One turning vector, and how many steps it has turned:
The counts run from 0 to 375.
[ 1.28  0.68 -1.88 -3.41  2.30  2.28  0.82 -1.33  6.24 -0.94 -3.15  2.49
 -2.62 -1.91 -4.96  0.40 -2.73 -1.68 -0.29  0.13 -3.02 -0.82 -0.24  0.79
 -0.30 -3.10  1.16  0.13 -0.12 -3.13  0.70 -0.80  1.50 -0.08  0.22  2.08
 -0.41 -0.04  2.64  3.08 -0.79  2.46 -0.92  1.47 -2.16  1.70  1.83]
129
[-0.89 -1.54 -0.23 -1.29  1.36  2.93 -2.34 -1.27  2.28 -3.66 -2.11  1.17
  1.26  3.84 -4.15  0.37 -1.52 -0.41 -1.72  2.06 -1.38  1.66 -4.00 -1.58
  2.20  1.87  1.33  2.77 -0.29 -0.61  3.28 -4.49  2.05  0.49  3.33  0.82
 -0.84  0.82 -0.89 -1.10 -3.98  2.79 -0.24 -0.24 -0.99 -0.95 -0.37]
273
[-2.79  1.68  0.53 -0.25 -0.05  1.18 -1.25  0.68  1.46 -1.13 -1.07  2.13
  1.40  1.57 -5.20  2.18 -0.81 -0.01 -1.04  3.30  2.59  2.85 -5.06 -0.03
  0.93  2.92  1.60  3.62 -0.03  0.24 -0.14 -0.76  5.52 -2.50  3.45  3.47
 -0.45 -0.98 -0.85 -1.74 -1.33  1.33  3.33  1.30 -0.32  2.40 -0.74]
99
[-0.66  1.25  0.28  0.42 -1.17  3.72 -1.57 -0.75  4.22  0.86  0.71  3.07
  0.41  1.85 -1.30  4.92 -1.19 -1.33 -2.39  4.50 -1.96  0.39 -1.92 -1.17
 -1.22 -0.96 -1.57  2.71 -1.03 -0.79  1.49 -4.22  5.24  1.55 -0.03  1.96
 -2.47 -0.29 -1.09  0.78 -2.19  1.18 -1.76 -1.74  1.63 -0.33  0.34]
269
[-0.74 -0.09 -2.26 -2.30  2.07  1.04  1.47 -1.46  3.69 -1.90 -5.77  2.95
  0.90  0.95 -6.26 -1.20 -1.16 -2.68 -0.11  0.63 -1.19  2.96 -2.69  0.66
  2.67  0.21  3.49  1.60  0.20 -0.13  0.84 -2.63  1.03 -1.33  1.22  1.62
 -0.88  1.92  0.72  2.01 -1.93  0.44  1.48  2.28 -2.48  1.36 -2.08]
293
[ 0.25 -1.18 -1.74  0.47  1.68  3.15  1.07 -3.01  1.85 -2.69 -5.06  2.25
  0.83  3.03 -4.24 -0.68  0.32 -2.07 -0.47  2.73 -1.59  2.35 -2.12 -1.38
  3.68  0.48  2.12  1.28 -1.69 -0.95  2.80 -2.09  1.57  0.16 -1.49  0.64
 -3.86  1.49  1.03  3.67  0.09  1.06  0.53 -0.24 -2.96 -1.41 -0.41]
58
[-0.14 -0.19 -1.95  1.07  1.79  2.92  0.03  0.56  1.50 -2.33 -2.92 -0.07
 -2.62  0.43 -7.76  0.57 -0.03 -2.78  2.23  0.05 -0.41  1.90 -2.52  0.80
  2.03  0.24  0.38 -0.78 -0.94 -3.35 -1.47  1.14  3.88 -3.02  0.22  2.70
  0.21 -1.73  2.72  4.01 -1.23  0.46  1.34  2.21 -2.45 -0.09  1.50]
260
[-1.48  1.67 -0.08  0.74  2.56  2.77 -1.92  0.53  1.21 -4.41 -0.53 -0.23
 -0.26  0.87 -5.02  0.56 -1.75  2.91 -0.37  0.52 -0.84  0.36 -5.08  0.55
  2.19  3.06  3.12  0.90 -0.71 -1.97  1.11  0.65  1.70 -2.37  2.05  2.00
  1.73 -0.55  0.46  1.24 -3.11  1.43  2.63  2.66 -2.10  1.53  0.27]
278
[-0.37 -0.33 -2.11 -1.65 -0.29  3.58  1.88 -2.60  4.32 -0.01 -3.22  3.09
  0.95  0.66 -4.31  1.41 -1.11 -3.76 -0.39  2.59 -1.61  1.74 -0.51 -0.47
  1.25 -1.54 -0.19  2.67 -0.29  1.25  1.86 -5.26  3.50  1.14 -0.64  0.56
 -2.42  1.54  0.36  3.95 -0.37  0.42 -0.55 -0.50 -1.39 -0.49 -1.72]
369
[-0.55  2.09  0.41 -2.11 -1.45  3.28 -2.21 -0.67  3.82 -0.95  2.77  1.10
 -0.89 -0.23 -2.95  4.57 -1.53  1.10 -2.34  4.35 -1.36 -0.96 -1.57 -0.40
 -1.63 -0.25 -3.16  1.97 -0.15 -0.89  2.17 -2.41  5.71  2.01  1.21  2.11
 -0.57 -2.03  0.12  1.88  0.17  3.42 -0.83 -1.26  0.17  1.43  2.68]
285
[ 0.35 -2.03 -1.27 -2.87  0.62  4.06 -0.22 -2.18  2.99 -1.45 -3.88  2.09
  0.91  1.60 -5.34 -0.35 -2.19 -1.21 -0.42  0.63 -1.65  3.03 -3.33 -0.95
  1.39  1.40  1.92  3.13 -0.40 -0.31  4.01 -4.35 -0.05  0.95  0.40 -0.09
 -1.60  2.74 -0.19  1.72 -2.84  2.66  1.08 -0.12 -1.85 -1.01 -0.59]
272
[-1.20  0.17  1.07 -0.77 -0.76  2.50 -2.73 -1.44  1.31 -2.61 -1.46  2.54
  2.19  2.52 -2.53  1.87  0.34  1.49 -2.10  5.13  1.01  2.05 -4.86 -2.63
  1.84  2.45  0.88  3.08 -2.33 -0.45  3.44 -0.28  3.33  0.31  1.34  1.09
 -3.14  1.29 -0.44 -1.09  0.25  2.35  2.83 -0.69 -1.20 -0.44 -0.24]
235
[-1.74 -1.99 -0.12 -0.76  1.79  2.87 -1.64 -1.98  0.25 -3.54 -0.21 -1.83
  0.88  1.75 -4.25  0.18 -1.74  0.56  0.61  1.36  0.19  1.67 -4.26 -1.52
  2.20  5.26  0.69  2.07  1.66 -0.91  2.39 -1.42  3.79 -1.04  3.22  0.83
 -0.05 -0.44  0.12 -0.32 -3.49  2.39  3.66 -1.08 -2.04 -0.05  0.17]
355
[ 0.10  1.57  0.53 -2.43 -0.67  4.90 -3.73 -1.16  4.55 -1.69  1.88  2.54
  0.65 -0.48 -2.00  3.71 -2.29  2.03 -3.03  3.65 -2.78 -0.25 -3.29 -0.43
 -1.12 -0.58 -0.02  2.44 -2.23 -2.04  3.38 -2.26  1.63  1.38  0.67  0.67
 -0.64  0.44 -0.77 -0.10 -2.51  2.67 -0.58 -0.85 -0.29  0.02  2.08]
366
[-0.23  1.24  0.14 -1.31  2.64  3.31 -2.23 -0.08  1.96 -2.76  1.09 -0.60
 -1.73 -1.25 -4.10  2.48 -3.14  3.04  0.31  0.17 -1.14 -0.02 -5.29  0.31
 -0.61  2.60  0.72  0.11  1.24 -3.89  0.06  2.80  2.70 -1.84  1.93  3.31
  0.60 -1.82  1.44 -0.51 -3.37  0.68  3.00  0.99 -1.42  2.25  3.53]
262
[-0.45 -2.99 -1.88 -0.77  0.30  4.96  0.67 -2.58  1.31 -2.33 -4.59  0.49
  0.37  2.11 -5.46 -1.20  0.29 -1.90  0.76  1.00 -0.25  4.60 -4.02 -0.86
  2.45  2.41  1.14  2.12 -0.08  0.15  1.88 -1.85  1.68 -0.86 -0.62  0.19
 -1.82  2.10  0.68  3.21 -0.19  0.97  1.79 -0.79 -2.61 -2.00  0.08]
255
[-1.35  3.05 -1.33  1.16 -0.17  1.61  1.27  0.05  2.34 -0.39 -2.60  4.27
  1.47  2.12 -4.14  1.67  0.55 -1.69 -0.74  4.38  0.24  2.06 -2.36  0.23
  2.19 -0.76  2.76  1.51 -2.51  1.62  0.12 -1.34  5.14 -1.88 -0.41  1.62
 -1.75  0.08 -0.30  3.19 -0.31 -1.24  1.43  2.12 -0.98  1.12 -2.72]
117
[ 1.04  0.79 -1.98 -4.29  1.91  2.70  0.75 -1.68  5.79 -1.00 -1.91  1.79
 -1.85 -2.43 -4.87  0.09 -3.38 -0.41  0.38 -0.95 -3.76  0.49 -2.03  1.43
 -0.88 -2.22  1.43  0.58  1.71 -2.17  1.19 -1.40  1.11  0.74  0.83  0.93
  0.03  0.49  1.79  2.54 -2.89  0.88  0.26  1.53 -1.75  2.74  1.33]
31
[-0.14 -0.70 -2.17  0.95  1.53  3.80  2.17 -3.29  0.79 -3.31 -2.81 -0.85
  0.42  0.87 -3.40 -0.60 -0.50 -0.68  2.39  1.22 -0.27  1.41 -2.41 -1.95
  3.99  2.10  1.12  0.71  0.95 -1.10  2.21  0.18  3.03 -0.17 -1.72  0.69
 -2.53  0.30  1.32  5.15  1.19  0.72  3.17 -0.09 -4.57  0.55  0.95]
140
[-1.34  2.38  0.51  0.46 -0.68  4.21 -2.66 -0.82  0.87 -3.94  3.33 -0.57
  0.62  0.04 -3.21  3.20 -1.43  4.26 -0.92  2.55 -1.48 -1.48 -3.79 -0.51
  1.05  2.08 -0.33  0.92 -1.31 -2.38  3.48  1.20  4.03 -0.41  0.56  1.38
  0.43 -1.72  0.33  2.26 -1.20  3.37  2.80  0.24 -2.90  1.10  2.05]
202
[ 0.35  0.54  0.28 -1.93 -1.15  4.94 -4.35 -0.38  2.78 -1.23  1.85  0.26
 -0.98 -1.44 -4.37  4.41 -1.55  2.52 -0.87  2.89 -1.09  1.02 -4.02  0.60
 -0.69  1.31 -2.04  1.21 -1.32 -3.48  2.57  1.04  2.55  0.64 -0.05  1.66
 -1.06 -0.88  1.04  0.68 -0.82  2.81  1.33 -0.27 -1.23 -0.33  4.88]
87
[-1.63  2.86  0.73 -3.17  0.62  0.73 -1.37 -1.23  4.26 -0.89 -1.53  2.86
  2.84  1.35 -1.88  1.37 -3.21  0.68 -1.65  3.25 -0.40  1.44 -4.31 -1.04
  0.23  2.12  3.05  3.31  0.25  0.28  1.33 -2.21  3.93 -0.38  3.92  2.30
  0.56  0.71 -1.10 -1.91 -3.22  0.01  2.58  0.29  0.03  2.65 -1.89]
115
[-3.07  3.73 -0.36  2.64  0.96  0.91  0.16  0.58  1.32 -2.06  0.09  1.44
  1.04  1.91 -3.42  2.53 -0.57 -0.55 -0.99  4.48  0.58  0.37 -3.54 -1.07
  1.79  1.93  1.56  1.57 -0.35  1.14 -0.34 -0.13  6.88 -2.60  2.42  3.43
 -0.11 -2.39 -0.39  0.71 -1.31 -0.57  2.70  1.57 -0.72  2.45 -1.91]
198
[-0.46  1.46 -1.31 -2.46  1.38  2.54 -1.51 -0.03  2.58 -2.69  0.39 -0.64
 -1.32 -2.66 -6.11  1.08 -3.38  2.00  0.90 -0.61 -1.08  0.61 -4.19  1.29
 -0.01  2.06  0.63  0.83  1.22 -2.95  1.24  0.83  1.69 -1.55  2.45  1.99
  2.03 -1.47  1.35  0.88 -2.48  2.23  2.57  1.36 -2.88  2.68  2.60]
360
[-1.19  0.06 -0.13  1.65  3.99  0.97 -0.60  0.07  1.50 -3.70  0.23 -1.42
 -1.24  2.09 -2.58  1.89 -0.29  0.37 -1.43  2.51 -0.14 -2.07 -1.76 -2.77
  2.39  1.94 -0.95 -0.08  1.63 -1.89  0.05  0.06  7.28 -0.16  2.71  4.67
 -0.58 -4.20  0.91  0.46 -0.49  2.87  0.71 -0.94  0.01  0.48  2.47]
143
[-0.88  1.63  0.80 -1.73 -0.14  1.70 -2.11  0.95  2.99  0.36  2.24 -0.11
 -1.51 -2.46 -4.34  3.79 -2.30  1.35 -0.69  1.79  0.12  0.09 -3.70  0.41
 -1.71  1.34 -1.39  1.45  1.35 -1.82 -1.48  0.83  5.79 -0.60  2.70  4.13
  0.39 -3.71  0.98 -1.10 -1.37  1.33  2.48  0.12  0.22  2.44  2.18]
263
[ 1.19  0.43  0.46 -3.75  0.77  2.68 -3.42 -0.03  4.59 -1.10  0.09  1.34
 -2.19 -1.53 -4.73  3.15 -2.87  1.35 -0.77  0.86 -2.56  0.71 -4.42  0.96
 -2.29  0.17 -0.25  0.60  0.05 -4.12  0.32  0.26  1.20 -0.42  2.14  2.69
 -0.46 -0.56  1.43 -1.43 -3.16  1.92  0.92  0.18  0.79  1.54  3.89]
344
[-1.87  3.29 -2.38  0.99  0.65  2.10  2.93 -2.45  2.74 -1.17 -3.30  2.14
  1.97  0.34 -3.80  0.64 -0.71 -1.26  0.79  3.07 -0.43  1.91 -2.38 -0.40
  2.59  0.76  3.67  1.15 -0.43  1.40  0.57  0.44  4.28 -2.29 -1.61  1.22
 -2.67  1.28  0.03  4.36  1.12 -1.92  2.75  1.04 -3.04  2.37 -2.30]
216
[-0.95  1.24  0.52 -0.35 -1.25  3.31 -2.38 -2.71  2.52 -0.83  0.25  1.63
  2.71  2.74 -0.98  3.26 -2.24  1.10 -2.24  4.02 -1.34  1.73 -4.32 -2.20
 -0.04  1.41  0.98  4.44 -0.26  0.17  3.82 -3.30  3.63  1.19  1.48  0.57
 -2.32  0.97 -1.63 -1.14 -2.88 -0.53  0.53 -1.34  0.23 -0.83 -0.77]
350
[-2.19  1.39 -0.84  1.87 -0.07  2.27  0.60 -1.82  1.19 -1.06  1.18 -0.69
  0.76  0.71 -1.75  2.28  0.32 -0.01 -0.12  3.95  1.08 -0.83 -1.35 -2.57
  2.16  2.41 -1.60  0.72  1.08  0.29  1.57 -0.39  7.87 -0.68  0.03  2.35
 -1.24 -3.86  0.57  3.24  1.92  1.63  2.48 -1.62 -1.99  1.95  1.56]
220
[-0.42  2.78 -0.63 -0.62 -0.60  1.07  1.36 -2.60  4.84  2.02 -3.05  3.89
  0.97  0.25 -2.02  2.55 -0.51 -2.41 -0.60  3.82 -0.70  2.52 -3.37 -1.11
 -0.29  0.01  2.64  1.90  0.92  1.18 -0.65 -1.29  4.63 -0.66 -0.84  2.46
 -4.10  0.18  0.11  1.39  0.45 -3.64  0.78 -0.75  1.74  1.12 -1.47]
330
